(in the rows, 128 means zero)
These are runs of 6 systems, one row a step. Runs of the same system follow the same rule from any start.
Q769, path 1 (8 x 18):
[[ 97 145 143 114 108  99 154 164  36 130 153 138 189 172 116 147  99 144]
 [131  59 162  96 152 158 146 157 154 158  97 106 110 105 179 151 117 134]
 [145 172 139  86 134  87 130  66 200 123 141 123 138 114 109 125 156 115]
 [106 182 132 157 133 163 147 152  80 142 174 161 135 112 128  99 142 108]
 [158  98 100 153 160 141 117  98 115 165 129 115 102 139 152 134  98 178]
 [ 99 118 109 147 106  69 109 146 169 111 127  87 138 105 125 143 143 102]
 [139 149 141 121  96 182 127 148 134 118 108 144  86 154  89 107 138 115]
 [138 122 128 130 119 101 150 116  97 129 141 141 177 172 128 152 113 167]]
Q308, path 2 (8 x 18):
[[122 113 111 202 114 147 138 156 161 194 168  89 118 105 171 139 103 154]
 [122 179 104 154  89  80 101 110 163 150 171  79 130 135  91 124 104 137]
 [ 95 179 132 168  77 163 160 179 136 155 161 125 116 146 110 124 139 112]
 [148 133 128 163  97 138 141 129 134 186 171 106 150 149 139 137  84 178]
 [ 86 166 124 145 100  78 125 152 137 151 176  85 157 111 122 136 114 112]
 [125 164 141 144  98 168 148 144 183 177 154 104  92 128 124 122 121 127]
 [137 173 118 162 109 113 145 108 125 158 184 133 164 146 122 125 118 156]
 [ 97 144 121 173 111 132 124 174 124 161 164  98 129  96 143 121 114 116]]
Q769, path 3 (8 x 18):
[[121 136 106 188 115 140 156 134 180  86 120 180 135 113 138 124 216  90]
 [184 152 129 121 112 165  67 113  69 130 144 136 125 133  85  77  68 159]
 [ 71  81  91 139 167  60 156 139  82 107 105 122 140 161 156 188 151 131]
 [174  87 165 117  83 178  95 162 199 104  94 122 127  73 130  94 129 103]
 [125 189 120  69 153  86 132  66  84 104 133 154 125 187  72 131 138 135]
 [113  85 144 179 125 156 156 192  96 129 145 160 188  87 191 129 144 119]
 [175 114 126  64 169 131  71  67 150 143 103  92  68 118 106 111  88 149]
 [ 73 152  96 174 125  68 165 133 133  85 144 162 172 128 133 151 206  90]]
Q645, path 4:
[[112 147 136  86 151 124  71 142  93 124 131  99 104  74 109  92 100  92]
 [122 121  99 148 171 138 167  89 157 123 106 161  88 158 143 152 189 132]
 [170 120 111 158  82 125  65 136 114  91 127 129 157 112  98  90 103 134]
 [ 93 134 142  68 160 133 151 133  77 127 102 133  90 171 112 148 135 120]
 [155  72 120 168 100 119 132 138 173  96 105 140 166 118 152 141 153 134]
 [147 162 164  52 126 132  97 114 115 131 132 116 122 121  89 102  92 124]
 [107 112 120 145 169 121 181 121 116 118 126 172 148 131 168 154 183 122]
 [179 103 127 134 113 149  62 126 146 130 125 104 122  83 124  91  89 136]]
Q424, path 5 (8 x 18):
[[173 124 185  80 120 120 169 104 120 103 137 196 235 128 146 129 145 144]
 [124 107 171  52 193 136  98 134  83 134 118 118 131  54 158 105 102 104]
 [142 129 107 115 212 112 146  46 166 115 116 162 104 113 151 136 193 121]
 [162 148 112 147 125 132  65 116  95  67 133 167 152  82  98  67 143 100]
 [128 111  99 113 179 139 121 108  43 113  95 151  84 183 112 137 121 154]
 [140  64 119 138 101 100 120 147 149  56  73 150 168 137 130 148 166 116]
 [143 146 165  38 111 136  98 125 117 105  95 117 105 148  72 109 101 116]
 [126 123 153 102 151 128 197 115 106 113 124 192 176 155 152 155 172 133]]
Q113, path 6:
[[155 160 125 116 103 132 125  90 190 142 125 109  90 161  90 127 128 142]
 [100 172 134 153 112 125 166 147  91 139 177 155 170 141 127 127 144 126]
 [138  92 145 124 110 140 113 157 136 171 132  83 125 117 145 135  74 153]
 [104 152 114 125 132  73 144  98 182 130 139 109 130 131 124 152 160 116]
 [137 164 146 150 101 186 130 156 133 150 153 138 117 106 119  91 127 116]
 [134 132 111 129 143 100 135  95 109 163 149 108 134 165 132 151  98 175]
 [ 91 124 126 164  98 105 127 178 149 116 142 110 153  92 138 132 149  94]
 [153 147 134 107 118 162 118 111 161 161 123 102  69 156 100 119 103 147]]
Q308, path 7 (8 x 18):
[[ 96 153 147 144  77 134 147 173 191 171 154  78 118 118 126 139 121 112]
 [147 191 141 136  95 139 149 108 155 179 184 120 142 149 110 119 107 155]
 [ 95 169 124 177 119 122 151 155 113 168 193 120 161 106 149 127 126 126]
 [131 141 115 165 116 136 119 130 173 183 164  80 102 108 140 125 101 141]
 [115 185 104 164  94 101 130 117 149 140 169 115 133 147  98 125 135 128]
 [119 146 128 177  89 168 138 175 124 162 158 118 123 130 128 116 113 134]
 [121 140 115 149 109 103 135 123 135 171 163  90 138 153 128 149  97 161]
 [101 159 137 145  80 115 130 165 159 141 159  99 147 112 117 125 130 105]]
Q865, path 8 (8 x 18):
[[ 97 134 132 109 106  58 147 122 207 135 135  80 143 128 126 168 145 113]
 [136 194 142 149  91 184 141 140 154 141 159 150 110 119 100  91 147 108]
 [160 131 112 155 145 137 136  93  93 173 161 132 138 163 141 135  92 190]
 [ 87 107 113 164 127  83 126 162 147 140 150  87 154  86 164 148 133 110]
 [123 162 123 123 102 146 125 126 183 143 120 100  65 151  90 124 136 117]
 [152 148 117 171 101 131 151 116 114 122 155 169 176 160 122 127 139 156]
 [106 114 129 144 122 134 112 175  95 164 148  86 124 107 143 127  84 134]
 [115 130 129 110 121  92 158 104 190 141 124 102 123 157 126 167 146 135]]
Q645, path 9 (8 x 18):
[[124 173  85 178 161 125 141  85 131 115 149 168 110 132 121 116 187 116]
 [150 115  97 173 113 161  80 148  75 119 121 128 107 135 106  98  97 144]
 [ 93 106 111 100 134  92 141 135 110 111  88 109  98 187 111 171 131 132]
 [144 101 146 137  61 137 129 166 179  89 100 134 156 130 116 129 146 112]
 [153 149 175  55 132 142 142 108 103 145 134 141 146 153 112 122  99 147]
 [108  93 131 142 157 104 154 139 118 120 137 145 176  92 180 147 154 117]
 [159 131 136 108 139 151  85 108 168 151 131  99  91  82 125  96 104 125]
 [107 171 100 139 165  94 152  83 111 117 149 158 130 148 120 137 174 122]]
Q865, path 10 (8 x 18):
[[156 214 140 112 116  87 127  61 177 116 183 151 182 106  96  98 160 113]
 [122 154 112 175 183 203 140 133  67 178 165 156  84 104 160  98 124 135]
 [156  62  83 159 148  82 107  86 171 135 108  92 126 127 159 160 116 171]
 [ 76 160 102 159  96  97 105 168 134  88 133 114 119 106  93 116 164  69]
 [152 124 132 128 101 190 150 134 117 140 100 148  84 203 103 134 119 163]
 [135 103 138 138  94  82 126 150 103 117 148 127 218 122 140 141 102 145]
 [ 79 152 155  83 134 136 140 163 135 165 135  81  85 115 124 133 116  96]
 [173 141 140 122 123 138 162  76 190 134 133 160 148 147 132 132 154 149]]
Q424, path 11 (8 x 18):
[[175 112 141  79  88 124 102 105 172  81  74 128 119 166  75 125 128 135]
 [110 155 167  72 119 116 163 141  74  99 129 168 182 156 106 135 141 115]
 [157  74 172  88 152 174 136 141 125 133  99 144 137  98 165 124 118 133]
 [137 136 130  76 178  72 119  64 146 118 135 123 142 104 132 135 141 125]
 [125 152 130 135 150 155 120 130 111  97 130 170 123  91 122  92 172  85]
 [176 112 106 128 162 146 103  82  89 125 118 152 115 148 122 115 109 168]
 [100  99 104 135 133  78 117 144  98  73 100 136 152 130 127 146 153 107]
 [154 115 145  90 111 169 110 136 146 104  84 130  87 145  96 112 130 119]]
Q113, path 12 (8 x 18):
[[ 93 175 102 146 167 117  79 139  72 134 170 108 104  64 122  88 117  89]
 [141  86  63 202 146 146 114 114 132 138 107 121  69 158 140 141 132 162]
 [130 144 109 149  62  91  94 147 122  69 123 131 164 147  72 117 132 113]
 [ 99 123 149  94 109 161 152 177  97 141 102 119  89 185 107 147 115 127]
 [150  99 153 121 101 116 169 124 169 120 121 145 184 148 148 160 143 149]
 [120 159 176  63 129 127 120 135 136 143 147 111 141  87 119 109 113 101]
 [130 127 116 139 186 143 164  90 139 167 145 141 105 122 166 142 147 145]
 [152 134 117 159 120 114  87 118 133 117 154 128 161  76 129  96 121 123]]

Which system made each run below?
path 13, 2 rows:
[[119 137 155 123 128 132 159 140 149 128 148 150 165  95 148 126 158 105]
 [158 147 132 108 148 156 101  99 133 155 140 113  91 113 120 103 101 139]]
  Q865
path 14 (2 x 18):
[[101 149 130 107 119  80 104 137 129 157 161  66 136 109 116 133  87 122]
 [102 137 110 171 127 144 161 137 177 156 137 116  89 131 146 145 163 118]]
  Q113
path 15:
[[127 180 142  88 157 173 114 118  90 201 160  87  56 130 105 106  64 141]
 [106 108  89 215 142  92 190 118 152 134 153 155 175 133 187 171 186 141]]
  Q424
path 16:
[[ 96 160 106 158 132 141 152 130 150 119 128 145  90 138 116 130 185  99]
 [174 132 138 145  90 170 116 133 109 141 140 141 144 150 110 104  92 162]]
  Q113
path 17 (2 x 18):
[[108 148 124 138 129  84 124 140  49  54 140 193 216 112 121 110 167  95]
 [144  53 148  81 151 185  93 166  95 137  66 100  64 125 138 125  79 137]]
  Q113
path 18, 2 rows:
[[ 85 178 106 191  77 113 136 175 110  91 157 154 161 130  98 115 175  88]
 [150 106 148 106  91 181 117 160 109 175 113  92  88 178 108 131  55 174]]
  Q113
path 19 (2 x 18):
[[ 70 154 112 136 109 130 133 176  93 113 116 122  86 164  92 134 147  95]
 [160  87 125 155  82 157 146 142 154 130  99 133 128 182 125 150 117 166]]
  Q645
path 20, 2 rows:
[[159  77 140 141  90 170 103 176 114 109  97 132 137 122 130 114 104 136]
 [114 127 132  71 144  77 139  99 130 132 114 102 122 169 114 164 116 142]]
  Q424
path 21, 2 rows:
[[103 161 155 111 149 115 160 131  90 154 177 143 173 108 149 129 128 122]
 [146 117 140 118 155 157 129 113 177 172 133 107  94  93 159 124 122 134]]
  Q865
path 22, 2 rows:
[[133 154 109 145 149 126 134  88 180 130 137 134  99 110 129 121 170 114]
 [147 162 118 158 120 157 110 126  89 138 159 146 131 125 112  93 114 137]]
  Q113
path 23:
[[126 147 124 103 132 120  70 141  51 115 139 119 129 113  95  93  83 120]
 [ 88  98 119 133 145 118 180 142 155 131  98 124 100 161 151 180 170 125]]
  Q308
path 24 (2 x 18):
[[126 126  89 138 187  93 100  81 102 179 156  79  95 122 142 137  81 170]
 [ 83 128  87 202 112 109 136 159 166 100 126 128 116 112 132 138 191  87]]
  Q424
path 25:
[[154 178 137 112 140 109  85 101  61 168 202 113 173  95 116  90  53 159]
 [ 46 142 102 169 159  94 175 149 163 156 150  99  99 109 165 167 181  93]]
  Q308
path 26:
[[133 107 161 114 169 115 127 133  71  99 148 178 221  50 181 105 141 108]
 [147  79 118  84 206 135  71  94 127 137  89  91  56  80 144 117 105 124]]
  Q113
path 27:
[[ 64  94 157 102  95  82 193 197 100 115 114 124 187 172 144 195 135 123]
 [172 108 209  44 116 194 141 138 191 162 108 117 116 103 139 115 105 128]]
  Q769
path 28:
[[168 184 121  94 153 111 156  28 154 100 127 189 135 180  92 128 181 142]
 [133 112 151 134 117 152  98 183  35  75 127 180 192  85 134  85 121 104]]
  Q424
path 29, 2 rows:
[[112 122 111 127 155 180 135 140  95 168 105 105  30 178 118 138 104 149]
 [142  97 114 158  74  70 144 128 164  83 116 143 205 160 124 162 153 144]]
  Q308
path 30, 2 rows:
[[ 98 103  98 138 129 107 103 151 110 146 114  72  85 147 119 149  95 138]
 [123 126 113 161  82 121 147 142 180 100 108 134 131 155 112 144 170 116]]
  Q113
path 31 (2 x 18):
[[154 155 144 128 153 153 154  93 134 152 160 161 140 113 146 114 141 139]
 [131 130 118 136 156 109 104 119  97 143 160 116 148  92 144 116 103 137]]
  Q113
path 32 (2 x 18):
[[169 164 134 124 108 130 106  87 187 149 156 112 127 108 109 104 114 138]
 [ 79 172 107 152 135 114 148 144  85 144 159 126 119 150 117 140 136 121]]
  Q769
path 33 (2 x 18):
[[167  89 101 161 113 134 138 101 159 121 100 138 121 173 131 150 135 168]
 [110 139 145 109  79  96 100 171 121 112 138  96 166 112 102 120 102 105]]
  Q769
path 34 (2 x 18):
[[146  57 132  95 152 177 121 141 128 112  49 131  60 152 135 140 130 135]
 [146 112 131  90 111  69 100 112 117  54 103 151 197 127 102 124 144 116]]
  Q865
